The rows below fall into families. The same turns and mirrors carry the whole set onto itself and the rows of a family onto each other. For each named row, which other rows are in its family? Write them in the order they are listed.
These 32 rows form 8 families of 4 rows each.
kade: 21.6	-18.8	29.3	-0.1	8.7	21.4	-29.6	-16.1	-3.9	21.8	-25.0	-9.6	13.6	-27.2	-19.9	47.0
leza: 1.3	38.0	10.8	-16.7	-19.1	-16.5	20.8	40.0	7.0	-24.7	17.3	13.9	12.2	6.8	28.1	-17.2
dasif: -2.5	-21.1	62.5	23.5	16.3	1.2	3.2	-21.6	10.4	24.0	5.9	0.2	10.9	-43.1	3.5	6.2
vebir: 5.1	-25.1	45.2	44.1	23.8	17.9	-7.0	-14.0	3.6	27.3	1.7	16.7	10.5	-29.1	4.1	16.8
noti: -15.2	-21.9	41.1	7.3	25.3	28.2	-15.3	1.6	9.6	14.7	-3.3	-3.5	22.9	-38.9	35.4	19.7
vesoz: 6.6	-20.0	14.9	1.3	20.1	2.4	-12.4	-22.3	30.2	41.5	11.3	3.7	2.3	-10.7	-38.7	36.1
Dadur: 9.8	-12.7	-18.8	-18.6	-10.1	-34.0	21.1	33.5	-16.3	-17.7	-16.1	-27.5	5.5	7.1	5.4	11.2
zafiv: 16.9	0.5	-14.5	-27.5	-37.7	-25.3	8.9	37.8	8.5	-24.8	-23.1	1.4	-2.8	4.1	3.0	23.2
neral: 6.1	1.6	-17.2	-52.5	-13.2	-8.2	15.7	42.5	28.4	-0.3	-13.7	5.2	6.4	-13.7	1.1	-8.1
Big: 2.0	1.2	29.0	44.5	7.8	15.6	-7.4	-34.0	4.4	-5.0	0.1	1.2	20.0	-45.8	9.1	-6.3
Kerek: 10.9	-9.5	44.8	39.1	13.8	20.8	-0.5	-3.9	33.7	22.0	2.0	21.7	3.4	-28.5	27.6	10.6
nevep: -3.8	-25.4	32.2	-0.1	22.8	-8.5	-16.7	-20.2	11.7	35.2	-5.1	-9.9	-9.0	2.7	-37.9	30.9
noz: 4.4	-7.9	26.8	28.5	40.5	34.9	-4.4	-10.3	4.7	20.6	11.5	9.2	29.4	-23.5	8.7	7.2
Sura: 11.4	32.2	31.8	20.0	-16.0	-25.3	-3.6	44.9	-4.0	-26.0	21.0	3.4	10.7	10.1	17.2	10.6
nefan: 4.5	52.9	3.7	9.4	-22.7	-8.6	17.8	3.0	-5.2	-14.9	21.6	2.7	20.3	-16.8	16.2	-26.4
setip: 16.0	42.5	17.0	-1.2	-2.3	-5.0	23.8	24.5	11.3	-4.3	22.6	38.1	-3.9	2.8	27.1	-18.6
Dalal: -19.9	-12.1	36.9	-11.1	16.1	-16.7	-28.5	-10.0	-3.7	6.3	-7.3	-6.0	9.9	-26.3	-29.0	46.7
fal: 10.9	-37.7	26.8	2.5	17.8	-2.1	-20.3	-20.6	0.2	36.5	-20.9	6.7	6.9	-21.1	-29.4	24.5
zifol: 7.6	-26.0	41.7	28.4	29.3	-10.1	-8.6	-20.1	-0.1	11.8	-13.8	17.5	40.2	4.4	17.6	8.1
nadud: -0.3	-27.9	10.6	8.9	15.7	8.3	-19.5	10.1	-0.7	42.5	2.7	9.9	-22.7	-37.9	-30.3	32.0
bisap: 6.7	21.5	18.3	-17.3	-1.6	-10.4	16.3	38.4	-42.1	-8.6	25.0	13.9	-7.2	-13.2	26.3	-15.7
nok: 25.6	-0.7	-30.6	-7.5	-25.9	-29.0	-5.9	26.5	28.3	-9.0	-4.6	-17.0	-4.0	18.3	-18.6	2.3
kora: 6.5	27.7	16.6	-4.2	-29.9	-23.1	6.0	44.2	-3.7	-14.6	18.3	24.4	3.9	-20.4	31.0	-26.0
Ramun: 23.4	41.4	10.1	8.3	-30.9	-15.7	3.0	38.2	0.1	-9.1	-1.4	28.8	2.9	-2.9	30.0	-17.0
vefet: -4.5	31.2	-9.3	-6.5	-11.8	-5.5	32.2	26.2	-8.2	-32.1	23.0	16.2	2.2	-0.7	32.0	1.8
nuze: 0.5	14.3	-12.1	-28.6	-30.1	-24.3	-8.6	28.8	-2.7	-11.0	-3.8	-19.4	-18.2	15.9	3.6	-15.2
nunu: 21.3	-16.6	14.5	-1.3	-2.4	-10.9	-36.4	-19.1	21.6	24.0	-11.4	15.9	12.0	-9.9	-45.2	34.9
Rap: 5.7	20.2	-18.5	-27.9	-31.1	-20.4	1.7	49.3	16.0	-18.4	-0.4	-12.2	-8.6	10.6	-4.3	8.2
zofil: 10.8	-1.5	39.9	36.3	33.7	26.5	-19.5	-11.9	19.4	22.9	-6.6	5.5	13.0	-9.7	2.5	-1.6
tuk: 13.7	-12.6	26.0	-17.5	-14.8	5.6	-13.3	-41.2	9.7	31.9	-10.1	-2.0	-17.0	-14.0	-19.3	43.7
reg: 23.4	-8.0	-18.9	-22.9	-42.7	-32.9	16.3	32.8	28.2	-24.4	-0.2	14.2	-13.1	-7.9	0.4	6.0
kip: 25.0	6.9	-6.6	-33.4	-32.3	1.2	10.2	5.9	13.9	-18.7	-6.8	-20.3	-32.0	10.3	-1.4	16.5

The rest of the family of noti: Dadur, Dalal, bisap
The rest of the family of fal: leza, vebir, Rap
The rest of the family of zofil: vesoz, Ramun, reg
The rest of the family of dasif: kade, vefet, nuze
The rest of the family of kora: zafiv, nevep, noz

The rows below fall into families. The same turns and mirrors carry the whole set onto itself and the rows of a family onto each other. For each named row, which other rows are in its family? Write them in the order they are listed.
These 40 rows form 10 families of 4 rows each.
Dunov: 38.9	5.2	12.3	10.7	-19.7	10.7	5.1	-13.9	-18.5	39.5	-8.6	-7.2
zitas: -4.2	-38.5	-16.6	-22.2	-23.1	-3.8	-10.5	42.2	-42.6	66.6	-28.3	-7.3
Bog: -7.8	10.0	2.6	-11.3	-35.8	-46.2	2.7	-26.7	-3.1	18.9	26.8	-26.6
Zeda: -39.8	-24.3	-34.0	-26.3	-42.0	-43.3	-19.4	17.1	-30.2	43.3	8.5	-40.0
tes: -5.5	-3.6	-15.4	-15.1	-47.0	-36.8	-1.1	-32.3	14.7	23.5	29.9	-12.8
kete: -36.8	-46.8	-33.6	-19.9	-14.1	-42.3	-3.9	16.3	-9.8	58.5	-7.0	-40.7
ligag: 27.3	-9.2	2.9	1.5	-19.4	31.6	-15.7	10.8	-5.1	45.3	1.9	6.4
Donu: 28.2	-4.3	0.8	16.2	-11.7	-2.5	1.8	-26.1	5.5	28.3	-14.5	13.9
fima: -35.1	-38.7	-38.5	-22.0	-35.3	-41.1	1.2	18.9	-17.3	58.8	-3.6	-45.3
nif: -15.8	-3.9	-4.8	-33.1	-36.9	-36.8	0.7	-37.2	12.9	25.3	16.3	-17.4
sezi: -3.6	-5.4	-8.8	-25.7	-36.5	-40.2	-3.2	-41.6	-8.7	9.3	21.1	-29.4
foged: 3.2	-24.1	-20.7	11.9	-23.0	5.8	-12.0	41.7	-28.2	59.6	-44.0	-28.8
Roz: 16.7	-34.3	-22.3	14.0	7.8	-5.8	-1.8	38.0	-16.3	61.5	-27.6	-8.2
laror: 12.8	-20.7	-28.0	4.0	-20.2	-3.9	-20.5	53.2	-39.6	58.9	-20.2	-23.8
nusu: 34.0	-1.5	16.0	17.7	-30.0	13.2	-14.1	-4.9	-1.8	26.2	-5.1	-13.7
tokog: 47.1	-15.7	-0.7	7.1	-34.0	10.0	-2.9	-12.9	-1.2	37.6	-7.0	10.0
Kavat: -9.8	9.5	-4.6	-17.0	-48.0	-30.3	-13.0	-37.8	-13.4	14.9	22.3	-11.4
Puruz: 42.1	10.8	2.4	13.6	-28.3	10.6	-12.6	-2.3	-20.1	30.1	-8.3	4.9
rok: -28.9	-33.4	-47.8	-28.2	-23.8	-40.9	-15.1	22.6	-26.1	30.5	4.2	-45.0
pogeg: -10.4	26.3	0.3	-5.6	-34.9	-22.2	-10.3	-22.1	17.5	27.2	21.6	-6.6
toku: 5.9	-42.3	-22.7	7.5	-22.5	8.6	-21.4	44.7	-34.6	40.8	-32.4	-8.9
Gurid: 41.0	11.0	-8.1	14.6	-24.0	12.0	1.0	-18.7	-7.4	37.6	-23.9	-9.9
boni: -21.1	-7.2	-15.8	-14.2	-49.3	-35.8	1.7	-45.8	8.6	21.3	8.3	-16.3
kunu: -6.3	5.5	-16.3	-25.0	-41.5	-29.1	10.0	-49.0	-7.6	26.2	15.3	-22.7
sib: 38.2	-0.5	5.7	-1.9	-20.5	8.0	-2.8	-17.7	7.9	29.2	-18.9	10.6
zud: -36.1	-33.5	-40.8	-32.9	-19.3	-43.5	-3.0	29.3	-10.2	50.0	-3.6	-32.3
Biv: -39.5	-3.5	-23.1	-31.7	-40.0	-54.5	-6.4	12.6	-18.9	48.6	-9.7	-22.7
Tubus: -16.4	5.9	-13.8	-19.1	-29.9	-30.5	9.5	-37.3	-12.7	20.0	33.1	-10.2
tik: 36.4	-1.4	-8.9	16.1	-25.4	8.2	3.9	-16.8	-1.7	25.2	-11.3	16.1
feg: 19.2	-26.7	-34.2	10.8	-9.8	-0.8	-19.2	47.2	-28.5	37.7	-35.2	-25.4
Vol: 10.4	-26.1	-49.1	9.9	-14.8	9.7	-7.2	40.6	-24.3	56.0	-32.6	-25.0
fom: -34.4	-29.5	-47.2	-16.2	-41.8	-58.3	-3.8	23.4	-10.0	49.8	-1.5	-29.7
lur: -53.5	-23.9	-48.6	-16.3	-31.2	-34.7	-10.2	18.3	-24.1	38.2	-3.4	-31.0
Fepo: -28.6	-17.9	-9.3	-19.0	-30.3	-42.4	-1.0	-44.2	8.6	25.3	6.5	-14.4
fenu: 22.7	-31.8	-33.5	6.8	-10.5	0.5	4.6	47.1	-25.8	61.3	-22.8	-14.2
soz: 17.2	-27.8	-27.7	-0.9	-8.1	0.0	-6.5	47.1	-16.1	55.2	-37.5	-5.3
naruf: -37.2	-28.4	-34.9	-24.6	-28.3	-51.2	-3.4	24.2	-42.0	34.1	0.7	-19.9
bal: 19.7	-39.1	-32.1	0.7	-27.6	-11.2	-6.2	43.5	-26.9	62.6	-38.0	-8.2
Famu: 43.7	2.7	2.0	12.6	-23.0	1.9	-9.0	-15.8	-10.9	19.7	-21.7	-9.5
lusu: -38.2	-31.9	-56.4	-29.5	-25.8	-32.0	-2.8	10.0	-22.5	47.1	3.7	-40.8

The rest of the family of boni: fima, tik, fenu
The rest of the family of lur: Dunov, foged, Tubus
The rest of the family of Biv: zitas, ligag, pogeg
The rest of the family of Puruz: Zeda, laror, Kavat
The rest of the family of Gurid: kunu, Vol, lusu
The rest of the family of tes: tokog, fom, bal
The rest of the family of sib: nif, zud, soz
The rest of the family of nusu: Bog, toku, naruf

